In the data rows, 128 means zero.
Here are some points, each followed by its number:
(146, 98, 108, 90, 28, 50, 184, 88) 0
(107, 134, 168, 140, 189, 143, 86, 181) 1
(90, 175, 115, 178, 211, 150, 91, 124) 2
(89, 130, 197, 102, 129, 214, 73, 152) 3
(141, 124, 126, 202, 147, 208, 82, 127) 4
(122, 141, 111, 147, 86, 137, 145, 69) 5
(133, 218, 94, 158, 152, 149, 125, 117) 6
(99, 168, 117, 120, 93, 153, 152, 73) 7
(147, 83, 120, 132, 126, 105, 125, 165) 8
(114, 146, 125, 149, 101, 148, 150, 59) 9
(89, 209, 138, 134, 197, 80, 166, 193) 10
(120, 175, 109, 182, 163, 144, 82, 159) 11
(109, 168, 106, 67, 98, 62, 130, 118) 12
(85, 192, 69, 140, 122, 128, 105, 104) 13
(115, 163, 115, 48, 102, 64, 136, 128) 14
(158, 128, 137, 120, 133, 155, 149, 125) 15
(147, 177, 117, 142, 183, 179, 93, 147) 16
(171, 80, 147, 134, 188, 101, 161, 136) 17
(112, 90, 130, 145, 139, 152, 84, 117) 18
(148, 214, 193, 103, 85, 139, 194, 157) 19
(134, 124, 186, 134, 190, 118, 126, 177) 20
(145, 126, 137, 111, 136, 134, 148, 122) 21
(174, 210, 164, 91, 206, 140, 154, 162) 22
(134, 42, 127, 117, 77, 151, 141, 105) 23
(122, 45, 139, 111, 66, 105, 145, 116) 24
(100, 65, 89, 143, 134, 88, 94, 176) 25
(202, 71, 138, 131, 211, 95, 160, 166) 26
(116, 195, 122, 157, 164, 154, 109, 101) 27
(137, 224, 117, 151, 187, 151, 137, 160) 28
New points follow, each followed by the numbers of its three nearest points above, nearest first.
(185, 177, 150, 74, 160, 81, 181, 172) 22 21 14
(120, 220, 130, 144, 187, 154, 135, 132) 28 27 6
(156, 73, 130, 137, 136, 120, 111, 172) 8 25 18
(94, 175, 123, 156, 136, 171, 108, 80) 27 9 7
(104, 168, 119, 118, 95, 158, 145, 87) 7 9 5
(89, 173, 147, 142, 168, 181, 134, 83) 27 9 7
(134, 129, 144, 183, 169, 196, 92, 122) 4 16 18
(179, 119, 124, 101, 105, 67, 101, 145) 8 21 12
(123, 111, 99, 139, 49, 123, 149, 104) 5 9 24
(114, 69, 137, 131, 121, 99, 145, 178) 8 25 24
(84, 181, 156, 130, 150, 177, 121, 81) 27 7 9
(152, 115, 87, 134, 81, 82, 146, 141) 8 21 24
